[122 136 150 146 125 118] value 122
[134 123 136 115 130 148 157] value 134
[137 111 148 105 140 113] value 137
[127 107 137 123 134 138] value 127
[123 106 142 135 136] value 123
[114 120 130 117 138 103] value 114
[117 109 142 137 100 115 139] value 117
[135 151 127 113] value 135
[110 113 128 151] value 110
---
[106 120 117 112 135 103 130]
130

[[156 136 112 131 138 134]
 [133 124 132 141 124 131]]
141

[[132 121 143 109 131 153 146]
 [141 125 138 155 115 141 111]
 [129 126 134 124 127 134 132]]
153

[139 125 130 141 156 144]
144

[120 110 101 126]
120

[152 121 131 131 120 135]
135
---
Q: [112 149 128 110 120 115]
A: 149
Q: [124 134 119  99 135 137]
A: 134
Q: [143 125 149 117 116 123]
A: 125
Q: [116 117 112 121 115 104]
A: 117
Q: [131 123 110 132 157 137]
A: 123
Q: [138 136 132 119 126 150]
A: 136
Q: [103 119 149 114 115 133]
A: 119
Q: [130 128 149 127 128 127]
A: 128
Q: [118 154 143 134 129 136]
A: 154
---
[[115 126 135 142 121 130 140 127]
 [144 133 121 114 120 130 122 128]
 [149 140 124 131 117 132 134 130]
 [114 138 125 129 144 125 132 117]
 [148 137 122 109 121 126 122 140]
 [141 128 121 118 136 127 117 118]
 [132 118 145 119 123 112 130 141]
 [121 125 126 151 131 141 128 124]
 [128 104 141 131 136 117 121 120]
 [122 121 113 149 128 148 121 121]] Out: 122

[[125 124 125 123 125 122 125 123 126 123 123 125]
 [154 128 129 129 154 141 133 121 124 145 129 130]
 [143 121 127 125 135 142 122 121 122 146 127 129]
 [128 129 131 136 125 126 126 126 129 131 139 135]
 [141 121 126 123 135 137 122 121 121 140 124 127]] Out: 141

[[131 133 124 127 128 129 127 129 125 130 129 126]
 [124 124 126 127 129 134 127 124 121 129 127 137]
 [125 119 134 127 131 125 127 128 105 127 129 128]
 [128 125 121 125 125 128 125 129 156 128 126 127]
 [129 127 129 126 131 134 126 124 106 132 127 137]] Out: 129

[[121 134 117 132 128 119 112 139 125 113 123 137 143 111 120 112]
 [126 130 122 133 132 127 120 138 125 116 129 134 142 118 124 119]
 [121 127 122 133 123 129 132 127 128 114 123 127 132 120 122 123]
 [129 140 128 128 120 120 106 129 133 123 125 130 122 136 126 120]
 [145 127 127 121 144 132 133 120 132 133 140 123 121 127 124 145]
 [121 132 131 123 114 128 130 125 130 147 118 129 116 130 126 130]] Out: 121

[[139  99 138 121 135 138 130 136]
 [120 121 131 136 139 146 116 128]
 [138 138 121 144 126 152 128 131]
 [116 122 116 122 146 115 155 141]
 [131 111 143 135 158 115 123 126]
 [144 120 131 141 125 139 137 155]
 [114 109 135 130 150 130 111 131]
 [155 132 118 124 136 133 139 143]
 [120 119 131 137 151 140 113 137]
 [119 122 119 120 114 126 113 135]
 [129 139 135 121 109 130 132 140]
 [112 143 123 151 120 122 121 147]] Out: 112
---
(113, 123, 107, 148, 125, 157) 107
(135, 144, 136, 150, 150, 154, 119) 136
(126, 141, 150, 114, 102, 102, 133) 150
(145, 133, 126, 104, 127) 126
(145, 139, 156, 142, 128, 130) 156
(135, 117, 104, 137, 138) 104
(130, 128, 128, 129, 119, 150) 128
(128, 149, 142, 107, 132, 98) 142
(123, 123, 117, 157) 117
(127, 102, 103, 126, 99) 103
---
[[102 141 129 101 128]
 [101 149 134 101 137]
 [135 104 130 133 107]] ==> 137

[141 111 148  98] ==> 111

[103 120 143 138 120 155] ==> 138

[140 142 150 103 126] ==> 140

[127 137 124 104 132 130 125] ==> 130

[153 150 139 155 148] ==> 150

[ 98 145 117 129] ==> 117

[115 126 153 139 135] ==> 135
---
[[147 114 119 109 137]
 [149 139 144 133 105]
 [133 117 157 124 144]]: 139

[[135 102 133 132]
 [109 145 129 127]]: 145

[[144 135 119 139 112]
 [150 133 122 134 102]
 [128 129 121 136 126]]: 133

[[138 136 122 123 122 127 136]
 [150 138 118 129 120 138 140]
 [110 142 134 109 138 139 113]]: 138

[[147 125 136  98 137 113 131]
 [145 145 148 125 120 143 145]
 [121 140 111 147 104 137 128]]: 145

[[139 120 107 111]
 [117 126 128 142]]: 126
